0: np.array([-28, 70, 92, -17, -45, -44, -28, 46, -5, -4, -12, 4, -11, 14])
1: np.array([-51, 64, -57, -4, 23, -10, 3, -15, -2, -14, -20, -6, -24, -11])
2: np.array([57, 42, -82, 17, -112, -37, 32, -92, -22, 77, -94,
          -3, -55, 8])
3: np.array([-75, -28, -55, 34, -32, -45, -9, -7, -1, 2, -22, 16, -3, 11])
4: np.array([-19, 70, -61, 17, -49, -16, -11, -21, 12, 9, 45, 5, 31, 3])
5: np.array([110, -35, 106, -18, 59, 124, -9, -10, 17, -13, -37, 10, -29, -21])
6: np.array([-20, 5, -29, -27, 19, -20, 50, 51, -20, -26, -75,
          20, -104, 15])
7: np.array([-90, 127, -52, 14, -46, -69, -6, -5, -25, 22, -43, -14, -25, 48])
8: np.array([-61, -30, -61, 21, 16, -36, -17, 18, -3, -13, -29, 2, -17, -11])
9: np.array([10, -62, -50, 29, -53, -4, 35, -19, 0, 6, -45, 1, 16, -22])
10: np.array([42, 16, -59, -24, 95, 41, 27, 1, 1, -11, 35, -10, -25, -22])
11: np.array([-63, -12, -62, -7, 97, -10, 29, -9, -17, -13, 30, -6, -6, -16])
12: np.array([-42, 78, -57, -13, -44, -52, 6, 22, -1, -11, 42, -13, 12, 26])
13: np.array([-48, -12, -73, 10, -42, -41, 18, 8, -13, -6, -17, -8, -9, -8])
14: np.array([-75, 72, -58, 3, 5, -25, -4, -19, -4, -15, -35, -4, -23, -8])
15: np.array([-66, -34, -90, -8, 127, 14, 26, 13, -16, -39, -8, -17, -45, -36])
16: np.array([43, -67, 90, -8, -21, 48, 3, 41, 1, 3, -19, -10, -20, 0])
17: np.array([-63, -52, -78, 23, -10, -50, 1, -33, -9, 38, -11, -8, -18, -12])
18: np.array([-90, 111, -59, 35, -35, -34, 16, -19, -16, -1, -48, 1, -39, -2])
19: np.array([-51, 13, -48, -7, 12, -32, -6, 5, 10, -4, 50, -8, 61, 3])
20: np.array([-62, -18, -56, 68, -77, -59, -7, -22, 3, -1, -10, -3, 22, -8])
21: np.array([-64, -19, -42, -1, 9, -22, 6, 7, 2, -16, -38, 2, -15, -5])
22: np.array([-75, -50, 50, 9, 102, 15, 0, 4, 11, -26, -10, 0, -4, 0])
23: np.array([-22, -30, -79, 16, 48, -35, 12, -15, 3, -8, -15, 1, -23, -22])
24: np.array([-49, 0, -75, 14, -51, -39, 6, -13, -10, 22, 17, 7, -1, 20])
25: np.array([24, -82, 113, -33, -20, 33, -10, 60, 7, -22, 24, 10, 2, -18])
26: np.array([-60, 106, -80, 9, 21, -49, -13, -4, -27, -17, -27, -12, -14, -9])
27: np.array([81, 20, -16, -6, -53, 18, -4, -16, 11, -11, -3, -15, -8, 12])
28: np.array([54, 14, -58, -32, -23, -51, -16, 0, -16, -26, -76, -2, -36, -2])
29: np.array([-15, -17, 127, -3, -54, 3, -20, 72, 0, 17, 5, 11, 39, -2])
30: np.array([-69, 19, -43, -10, 2, -46, 15, -23, -8, -3, 27, -1, -8, -6])
31: np.array([127, -90, 32, -18, 27, 127, 2, -22, 57, -1, 39, 9, 19, -15])
32: np.array([-81, -30, -91, 70, 9, -65, -13, 34, -9, -26, -41, 5, -24, 2])
33: np.array([104, -34, 127, -12, -47, 39, -24, 58, -10, 11, 31, -4, 4, 15])
34: np.array([95, -61, 115, -8, 29, 98, -1, -22, -11, -9, 23, 18, 12, 20])
35: np.array([-38, 13, -55, 36, -24, -12, -1, -20, 1, -2, -10, 12, -7, -4])
36: np.array([-79, -30, -60, -4, 38, -38, -17, -3, -5, -33, -13, -14, 5, -2])
37: np.array([53, -33, 127, -10, -81, 82, -50, 42, 3, 3, -25, -9, 70, -4])
38: np.array([122, -70, 127, -8, -16, 127, -41, 53, -9, -8, -72, -10, -25, 21])
39: np.array([-74, -43, -3, -6, 77, -37, -20, 29, -9, -23, 85, 5, 13, 32])
40: np.array([35, -33, -84, -20, 13, -11, 18, -28, 1, -9, 42, -6, 6, -4])
41: np.array([-80, 69, -59, 1, 25, -39, 4, 4, -18, -14, 21, -9, 20, -2])
42: np.array([-67, 21, -77, 16, 26, -37, 6, -15, -6, -13, -61, -3, -30, -10])
43: np.array([118, -30, 103, -20, -67, 89, -10, -15, 17, 21, 3, -2, 7, -8])
44: np.array([127, -69, -51, 4, -49, 42, 7, -18, 1, 3, -47, 3, -36, -18])
45: np.array([-73, -50, -46, 26, 32, 8, 33, 36, -1, -51, -26, -3, -53, -22])
46: np.array([-63, -32, -34, -4, 5, -18, 8, 12, 4, -17, -35, 3, -16, -4])
47: np.array([-58, 120, -51, 6, -39, -54, 3, -5, -18, 16, -31, -14, -23, 36])
48: np.array([-87, -13, -96, 70, -4, -37, 11, 25, -14, -59, -91, -7, -71, -13])
49: np.array([-88, -38, 30, -6, -12, -37, -8, 48, -7, -1, -20, 12, -28, -6])
50: np.array([110, 8, 8, -19, -50, 32, -1, -4, 12, -9, 5, -18, -1, 11])
51: np.array([-19, -27, -31, 17, -35, -32, -20, 0, 10, -5, 24, 6, 19, 3])

np.array([-66, 28, -71, 27, -16, -33, -6, -7, -20, -18, -74, 12, -29, -21]) 42
np.array([124, -64, 34, -10, -19, 106, -20, -18, 35, 7, 39, -3, 20, -9]) 31
np.array([-56, -1, -76, 36, -36, -55, 11, -58, 3, 43, 33, 9, 44, 30]) 24
np.array([-67, 23, -67, -10, -21, -52, 11, -16, -4, -9, 39, -5, 1, -12]) 30
np.array([34, -16, 46, -6, 26, 18, -9, -12, -3, -10, 1, 3, 10, -3]) 16
np.array([76, 127, -54, -25, -68, -32, 27, -75, -6, 64, 96, 5, 46, 12]) 4
np.array([14, -76, -5, 3, -13, -14, -2, -21, 2, 35, 26, 20, -22, 0]) 51
np.array([127, -3, 105, -24, -45, 102, 21, -22, -4, 40, 23, -1, 14, -14]) 43
np.array([-54, 98, 58, -15, -59, -32, 8, 23, -31, 31, -44, 8, -18, -7]) 0
np.array([99, 127, -49, -17, -50, -46, -25, -30, 10, 28, 63, 2, 72, 25]) 4
np.array([-44, -61, 127, -18, -35, 11, -25, 125, 6, 17, 21, 4, 32, 9]) 29
np.array([94, 7, 37, -35, 7, 18, 16, -4, 12, 9, 57, -9, 36, -12]) 50
np.array([127, -9, 76, -23, -49, 66, 7, -13, -4, 26, 22, 0, 19, -4]) 43
np.array([67, 45, -85, 12, -80, -20, 40, -63, -15, 46, -69, -6, -54, -6]) 2
np.array([-68, 66, -55, -5, 17, -46, 2, 19, -14, -22, 24, -7, 29, -3]) 41
np.array([-20, -26, -66, 14, 34, -31, 21, -17, -43, -8, -127,
          5, -127, -11]) 6
np.array([22, 14, -28, -36, 65, -33, 11, 42, 11, -16, 21, 12, -17, 2]) 10
np.array([-11, -42, -80, 9, 65, -34, 15, -14, 5, -9, -14, -2, -26, -26]) 23
np.array([36, -34, 60, -7, -17, 17, -7, 15, 15, 10, 13, 6, 20, 8]) 16
np.array([-59, 108, -55, -2, -44, -34, -29, -22, 11, 14, 54, 14, 62, 3]) 4
np.array([-66, 8, -80, 13, 57, -37, 23, -35, -24, 18, -43, -10, -34, 7]) 42
np.array([-56, 127, -78, 0, 28, -49, -13, -8, -33, -7, -26, -12, -14, -10]) 26
np.array([2, -49, 112, -11, 60, 54, -25, 51, -2, -9, 36, 5, 38, -2]) 25
np.array([-5, 48, 26, -8, -56, -33, 1, -7, -21, 13, -49, 3, -2, 5]) 0
np.array([-54, -47, -64, 28, -20, -40, -7, -20, 0, -1, 34, -6, 36, -17]) 51
np.array([-46, 50, -73, -2, 49, -44, 4, -3, -17, -5, -83, -17, -46, 5]) 42
np.array([-4, -46, -57, -14, 127, 49, 72, -6, -22, -15, -86, -13, -81, -32]) 15
np.array([14, 60, 90, -41, -7, -66, -19, 48, -10, -20, 32, 27, -16, 28]) 0
np.array([-21, -37, 5, 2, -46, -42, 21, 1, 1, 7, -1, 19, -8, 2]) 51
np.array([-34, -40, 30, -22, 79, -28, -30, 29, -1, -26, 107, 12, 35, 30]) 39
np.array([-9, -47, 28, -14, 124, -32, -21, 11, -4, -23, 6, 0, 11, -17]) 22
np.array([27, 28, 12, 2, -21, 39, 12, 0, 8, 8, -33, -9, -1, -1]) 27
np.array([28, 89, 70, -44, -12, -67, -18, 44, -8, -20, 33, 24, -7, 30]) 0
np.array([-15, -38, 23, 0, -54, -43, 22, 2, 1, 15, -3, 22, -8, 5]) 51
np.array([-56, -31, 66, -5, -26, -6, -9, 43, -5, 9, -23, 7, -20, -7]) 49
np.array([-39, -19, -36, -17, 62, -36, -17, 10, 9, -22, 64, 12, 17, 28]) 39
np.array([-65, -26, 42, 8, 5, 2, 22, 19, -6, 24, 33, 0, -7, 4]) 49
np.array([-63, 8, -44, -7, 127, -18, -1, -16, -9, -1, 26, -2, 17, -11]) 11
np.array([17, -36, 26, -10, -19, -29, 21, -2, -1, 10, -12, 17, -14, 2]) 51
np.array([-75, 26, -85, 1, -12, -59, -2, 3, 13, -22, 33, -16, 61, -9]) 19
np.array([-60, -2, -66, -25, 92, 75, 93, -13, -9, -8, -2,
          -2, -105, -55]) 15
np.array([-80, -40, -70, 10, 17, -36, -10, -14, 6, -5, 18, -11, 24, -2]) 36
np.array([-35, 57, 27, -9, -62, -48, -3, -5, -20, 18, -44, 5, 14, 5]) 0
np.array([-65, -18, 57, 2, -60, -66, -25, 50, -5, -6, 0, 30, 14, 9]) 49
np.array([80, -52, -10, -2, -6, 63, 17, -7, 9, -27, -63, 3, -47, -4]) 44
np.array([-11, -52, -15, 16, -33, -29, -22, 6, 11, -8, 19, 6, 17, 3]) 51
np.array([-56, -41, 52, 12, 90, 3, -5, -35, -11, 9, -77, -2, 7, -12]) 22
np.array([127, -12, 106, -22, -50, 101, 13, -20, 0, 35, 16, -1, 12, -14]) 43
np.array([-55, -42, 69, 21, -13, -26, -20, 30, 1, 5, 1, 13, 23, 9]) 49
np.array([8, -48, 26, -6, -56, -13, 46, -5, -16, 23, -31, 12, -48, 6]) 9
np.array([58, -73, 121, -38, -16, 46, -6, 53, 11, -18, 34, 11, 0, -19]) 25
np.array([-26, -17, 9, 3, -38, -38, 18, 9, 0, 0, 1, 17, -12, 7]) 51
np.array([-34, 27, -35, -24, 25, -23, 37, 41, -16, -24, -57, 21, -81, 15]) 6
np.array([-58, 27, -51, 16, 26, -33, 15, -29, -19, 8, 19, 9, -21, 29]) 30
np.array([-74, -46, 24, 8, 86, 5, -4, 7, 8, -31, -16, 0, -10, -1]) 22
np.array([-16, 55, -53, 1, -61, -73, -12, -33, 6, 37, 56, 9, 40, 25]) 4
np.array([49, -46, 83, 0, -60, 76, 5, 12, 0, -12, -72, 3, -36, -16]) 16
np.array([-48, 13, 127, -15, -41, 19, -20, 50, -2, 23, -6, 7, 6, -21]) 29
np.array([-19, -46, 13, -4, 94, -32, -14, 13, -4, -20, -13, -1, -1, -14]) 22
np.array([-84, 36, -48, 60, -32, -23, 11, -34, 13, 9, 20, -3, 9, -7]) 35
np.array([111, -38, 95, -4, -40, 108, -23, -2, 33, 7, 44, -6, 21, -1]) 43
np.array([1, 127, 127, -68, -23, -45, -13, 23, -28, 19, 12, 33, 0, 57]) 0
np.array([-43, -26, 127, 6, -51, -2, -5, 56, 3, 30, -1, -4, 5, 5]) 29
np.array([-67, 4, 54, 34, -33, -28, -8, 41, -4, 11, -3, -5, 24, -7]) 49
np.array([-53, 16, -49, 2, 127, 1, 8, 27, -6, -47, -44, -17, -33, -22]) 15
np.array([1, -7, 9, -25, -13, 10, 29, 20, -19, -35, -92, -2, -84, -16]) 6
np.array([-61, -51, -63, 20, -8, -48, 2, -30, -10, 30, -23, -6, -24, -6]) 17
np.array([127, -29, 127, -25, -59, 54, -31, 75, -9, 14, 42, -6, 8, 17]) 33
np.array([-52, -5, -51, -6, 20, -35, -13, 2, 16, 1, 79, -7, 91, -1]) 19
np.array([79, -3, -38, -15, 29, 70, -1, 15, -1, -34, 67, -9, 0, -18]) 10
np.array([19, -61, 127, -11, 31, 67, -30, 66, 0, -10, 37, 6, 41, 0]) 25
np.array([-9, -55, 63, 6, 17, 63, 3, -7, -4, 13, -24, 0, -22, -9]) 16
np.array([-59, -68, 127, -3, 90, 31, -17, 46, -10, -10, -50, -4, -26, -15]) 22
np.array([0, -42, 72, -5, -23, 50, -10, -18, -2, 25, -41, 12, -3, -19]) 16
np.array([-37, -55, 29, 2, 80, 17, -1, 2, 9, -25, -5, 2, -2, -2]) 22
np.array([-10, 38, 59, -16, -9, -15, -13, -13, 15, 1, 116, 20, 88, 8]) 19
np.array([10, 13, 28, -24, -38, -38, -25, 19, 7, 8, 50, 0, 3, 20]) 51
np.array([23, -56, -48, -17, 28, 20, 0, 2, 4, -23, 15, 1, 16, -18]) 40
np.array([-82, -28, -56, 31, -17, -44, -11, -7, -2, 3, -20, 11, 0, 7]) 3
np.array([81, 1, -49, -32, -27, -38, -16, 1, -14, -22, -61, -2, -30, 3]) 28
np.array([95, -51, -41, 12, -47, 56, 39, -36, -17, 30, -54, -14, -42, -17]) 44
np.array([35, -62, 76, -9, -22, 37, 4, 42, 3, -2, -32, -10, -29, 0]) 16
np.array([-18, 21, 51, -11, -5, -10, -11, -18, 13, 4, 95, 16, 79, 4]) 19
np.array([-49, -13, 89, -5, -36, -1, -16, 56, 8, 0, 5, 9, 21, -6]) 29
np.array([86, -63, 127, 3, -24, 103, -26, 37, -9, 0, -76, -10, -35, 17]) 38
np.array([-19, 92, -18, -9, -42, -12, -24, -23, 7, 18, 46, 10, 52, 2]) 4
np.array([-67, -15, 38, 6, -30, -50, -9, 29, -7, 4, -4, 26, 2, 3]) 49
np.array([32, 26, -62, -23, -27, -49, -14, -3, -15, -23, -68, -3, -33, 3]) 28
np.array([-39, 22, -68, 18, 32, -46, 22, -59, -12, 40, -69, 4, -35, -8]) 42
np.array([35, -17, 127, -10, -77, 56, -39, 31, -1, 5, -25, -7, 58, 0]) 37
np.array([-13, -16, -8, -5, -12, 5, 24, 15, -15, -30, -82, -3, -72, -17]) 6
np.array([-69, -12, -73, 13, 66, -11, 29, -17, -5, -7, 15, -21, -20, -18]) 11
np.array([-55, -4, -71, 15, -39, -35, 9, -17, -10, 19, 8, 6, -5, 14]) 24
